Small tables with named rows and columns. After each table, cells are looked up by row and column.

bada:
	gomis	vuroge
vamek	-2	-823
tozetez	-455	-400
fif	-478	-714
zuped	-441	-744
timo	-170	838
pomika	2	-803

What is the gomis of zuped in bada?
-441
What is the vuroge of zuped in bada?
-744
What is the gomis of timo in bada?
-170
What is the vuroge of tozetez in bada?
-400
What is the vuroge of fif in bada?
-714
What is the vuroge of vamek in bada?
-823
What is the gomis of pomika in bada?
2
What is the gomis of tozetez in bada?
-455
What is the vuroge of pomika in bada?
-803
What is the gomis of vamek in bada?
-2
What is the vuroge of timo in bada?
838
What is the gomis of fif in bada?
-478
Which row has the largest gomis? pomika

gipi
         tobakez    ves
tukizi     66.40  52.29
pulital    19.70  51.37
viravir    81.61  49.61
bopoma     34.65  50.02

tobakez of bopoma: 34.65
ves of bopoma: 50.02
tobakez of viravir: 81.61
ves of viravir: 49.61
ves of pulital: 51.37
ves of tukizi: 52.29

pas:
,dob,pefo,supuf,komivu,sav,supipu,muz
nofomu,150,173,158,136,29,114,174
miboguk,177,109,93,224,151,199,220
vebir,135,204,118,106,112,99,78
gatozap,144,176,129,84,151,131,85

nofomu, pefo -> 173
gatozap, komivu -> 84
gatozap, muz -> 85
vebir, muz -> 78
gatozap, pefo -> 176
miboguk, supipu -> 199
miboguk, sav -> 151
nofomu, supipu -> 114
nofomu, sav -> 29
nofomu, muz -> 174
miboguk, pefo -> 109
miboguk, muz -> 220
nofomu, dob -> 150
vebir, dob -> 135
vebir, komivu -> 106
vebir, supuf -> 118
miboguk, komivu -> 224
Which row has the largest pefo? vebir

Table vop
|  | tun | zum | ratiz | lisadi | nilunul | lufar | fon | zerosa |
|---|---|---|---|---|---|---|---|---|
| bes | 0.8 | 0.1 | 0.8 | 0.6 | 0.5 | 0.7 | 0.5 | 0.9 |
| menepot | 0.7 | 0.6 | 0.5 | 0.4 | 0.9 | 0.3 | 0.7 | 0.5 |
| nuv | 0.4 | 0.5 | 0.4 | 0.5 | 0.4 | 0.5 | 0.4 | 0.5 |
| firu | 0.5 | 0.6 | 0.4 | 0.4 | 0.7 | 0.3 | 0.5 | 0.4 |
| pomi | 0.3 | 0.3 | 0.5 | 0.5 | 0.0 | 0.7 | 0.2 | 0.5 |
| romi | 0.5 | 0.5 | 0.4 | 0.5 | 0.5 | 0.4 | 0.5 | 0.4 |
| feg | 0.6 | 0.3 | 0.7 | 0.6 | 0.5 | 0.6 | 0.5 | 0.7 |
| nidedas | 0.4 | 0.6 | 0.3 | 0.4 | 0.4 | 0.4 | 0.4 | 0.4 |
| lis | 0.4 | 0.5 | 0.4 | 0.4 | 0.5 | 0.4 | 0.5 | 0.4 |
| fime | 0.6 | 0.3 | 0.6 | 0.5 | 0.5 | 0.6 | 0.5 | 0.6 |

What is the fon of nidedas in vop?
0.4
What is the nilunul of nidedas in vop?
0.4
What is the fon of romi in vop?
0.5
What is the ratiz of pomi in vop?
0.5
What is the lufar of romi in vop?
0.4
What is the ratiz of nuv in vop?
0.4
What is the nilunul of bes in vop?
0.5
What is the ratiz of romi in vop?
0.4
What is the zerosa of lis in vop?
0.4
What is the ratiz of feg in vop?
0.7
What is the nilunul of fime in vop?
0.5
What is the nilunul of menepot in vop?
0.9
What is the zum of menepot in vop?
0.6
What is the lufar of firu in vop?
0.3

